Named moves come first, each a turn or a mirror and shown by rows before and after it. Which of them, in which order, take the first row of each pair that follows to the second? Write the first one first, as in the answered first pair.
k465:
+0.78; +0.67; -1.63; -0.46; -0.98; +0.80; +0.06; -2.67; +0.97; -1.72; +0.81; +0.73; -1.15; -1.23; +0.91 -> +0.78; +1.70; -2.45; -0.63; -1.44; +0.88; +0.15; -2.09; +1.04; -0.56; +1.30; +0.90; -1.09; -0.44; +0.19
-0.99; -0.35; -0.03; +0.81; +0.47; +0.76; +0.61; +0.68; -0.43; -1.28; -0.02; -0.35; +0.98; +1.60; -1.18 -> -0.69; -0.74; -0.01; +0.78; +0.53; +0.78; +0.49; +0.78; -0.53; -1.40; -0.19; -0.60; +1.08; +1.42; -0.95
-0.79; -0.15; -1.65; +0.94; -0.71; +1.72; +0.84; +2.52; -1.64; +2.42; +1.42; +0.15; -1.49; +0.32; -0.91 -> -0.14; -3.38; +0.21; +1.69; -0.01; +1.14; -0.56; +0.81; -1.56; -1.09; -0.30; -0.16; -1.16; -2.39; +1.18
k955:
+1.06; -2.53; +0.21; -0.48; +0.18; +1.00; +0.45; -1.36; -0.31; -0.70; +1.35; +0.87; -0.46; +0.21; +0.85 -> +0.51; -2.52; +0.03; -0.26; +0.08; +1.43; +0.81; -1.09; -0.30; -0.10; +1.55; +1.15; -0.97; +0.10; +0.48
+1.69; +0.67; -0.32; +0.31; -0.53; -1.97; +0.05; -1.69; +0.94; -2.58; +0.22; -0.69; +1.79; -0.37; +0.78 -> -0.92; +0.98; -0.96; +1.36; -0.78; +1.02; +0.65; +1.16; +0.53; +1.44; +2.14; +0.87; -2.10; -0.40; -1.07
+0.15; -1.51; -0.26; +0.74; +0.13; +0.29; -0.05; -0.43; -0.28; -0.36; +0.76; +0.33; -0.81; -1.31; +0.30 -> +0.47; -1.36; +0.01; +0.45; +0.17; +0.22; -0.05; -0.63; -0.08; -0.78; +0.37; +0.37; -0.45; -1.38; +0.36
-1.89; +1.63; +0.94; +0.15; +0.33; +0.25; +0.32; +0.10; +0.54; +1.58; -1.54; -0.77; +2.31; +0.60; -0.76 -> -1.95; +1.52; +0.97; -0.10; +0.01; +0.47; +0.10; +0.04; +0.39; +1.09; -1.68; -0.96; +2.33; +0.61; -0.67
k548:
-0.90; -1.32; +1.03; +0.45; +0.29; +0.54; -0.81; +0.77; -0.43; +0.14; -0.31; +0.10; -0.42; -1.09; -0.13 -> -1.05; -0.83; +0.83; +0.60; +0.18; +0.69; -0.62; +1.17; -1.01; +0.50; -0.27; -0.06; -0.77; -0.91; -0.64
+0.72; -3.33; +2.17; +1.91; +0.65; -0.21; -0.65; +0.29; -1.50; -1.52; +0.26; -1.04; -0.83; -2.68; -0.20 -> +0.91; -2.80; +1.67; +2.53; +0.84; +0.02; -0.47; +1.18; -2.62; -0.79; +0.97; -1.22; -1.23; -2.23; -0.77
-1.07; -0.42; -0.81; +0.13; -0.03; +0.19; +1.06; +1.63; +0.40; +1.23; +0.67; -0.98; +0.03; -0.24; +0.86 -> -1.39; -1.39; -0.39; -0.22; +0.20; +0.29; +0.58; +0.44; +1.35; +0.24; -0.22; -0.62; +0.49; -0.64; +1.64
-0.24; -1.46; +2.98; +0.87; -0.28; +1.19; -0.47; +1.86; -1.88; +0.65; -1.65; -1.23; +0.10; -1.38; +0.41 -> -0.11; -1.26; +3.17; +0.85; -0.34; +0.94; -0.60; +1.83; -1.79; +0.43; -1.63; -1.25; -0.12; -1.41; +0.39
k79:
+1.92; -0.87; +1.40; -1.06; +0.26; -1.08; -1.05; -0.99; +0.37; -1.39; -0.60; -0.50; -0.31; +0.27; +0.52 -> +2.14; -0.63; +1.34; -1.42; +0.30; -0.92; -1.10; -1.26; +0.68; -1.31; -0.20; -0.09; -0.41; +0.58; +0.74
+1.00; +0.71; -0.89; -0.62; +0.64; -0.45; +0.74; -1.04; -0.85; -0.32; +0.69; +0.46; +0.34; +0.45; +0.64 -> +0.85; +0.20; -1.00; -0.41; +0.66; +0.26; +0.78; -1.09; -0.85; -0.25; +0.99; +0.92; -0.47; +0.11; +0.83
+0.61; +0.43; -0.10; -0.57; -0.94; -0.41; -1.06; -0.65; +0.88; -1.56; -0.06; -0.34; +0.97; +1.36; +1.38 -> +0.54; +0.29; -0.56; -0.91; -0.97; +0.36; -0.88; -1.13; +0.88; -1.49; +0.43; -0.08; +0.14; +1.32; +1.46
+0.37; +0.25; -0.09; -1.15; -0.45; -2.04; +0.22; -2.84; +1.47; -0.72; -0.24; -0.91; +1.49; +1.42; +0.12 -> +0.29; +0.09; -0.84; -1.45; -0.79; -1.32; +0.56; -3.18; +1.87; -0.43; +0.65; +0.23; +0.07; +0.81; +0.62
Then:
(2 to 4 moves a pair)
+0.18; -2.53; +1.72; +1.30; +0.02; +0.03; -0.15; -1.10; -0.66; -2.96; -0.61; +1.50; +0.53; -3.57; +1.99 -> -2.34; -2.25; +1.84; +1.96; -0.31; +1.99; -0.04; +0.82; -0.08; -0.04; -0.19; +2.06; -1.42; -3.30; +0.38 | k79, k955, k548
-2.19; -1.64; +1.65; +0.59; -0.32; +0.79; -1.27; +0.37; +0.82; +0.05; -1.70; +0.06; -0.84; -0.75; -0.50 -> +0.44; +0.15; +0.35; -0.75; -0.37; -1.49; -0.76; -1.17; +0.14; -1.80; -1.18; -0.95; +2.19; +0.64; +0.26 | k548, k955, k79
+2.06; -0.54; +0.78; +0.06; +0.49; -2.03; -0.05; -0.86; -1.01; -2.23; +0.43; -1.48; +1.17; -0.58; +1.52 -> -0.06; +0.55; +0.41; +1.15; +0.09; -0.20; +0.30; +2.71; -1.59; +1.85; +1.07; -1.23; -0.83; +0.22; -1.24 | k955, k465, k79, k465
-1.31; +0.93; -2.07; -0.33; -0.28; +2.35; +0.43; -0.60; +0.99; +1.68; +2.67; +2.72; -3.57; +0.25; +0.62 -> +0.70; -0.64; +1.68; +0.53; +1.08; -1.92; -1.71; -1.04; -0.34; -3.68; -1.47; -1.49; +2.70; -0.06; +1.18 | k79, k79, k955, k79
-0.12; -2.88; +1.56; +1.54; +0.01; +1.12; -0.44; -0.68; -0.12; -1.32; +0.35; +0.19; -2.01; -2.79; +1.12 -> +2.93; +0.63; -0.47; +0.07; -0.01; -1.92; +0.71; -0.54; -1.82; -1.66; +1.70; -1.77; +1.68; -0.09; +0.28 | k465, k955, k548, k465
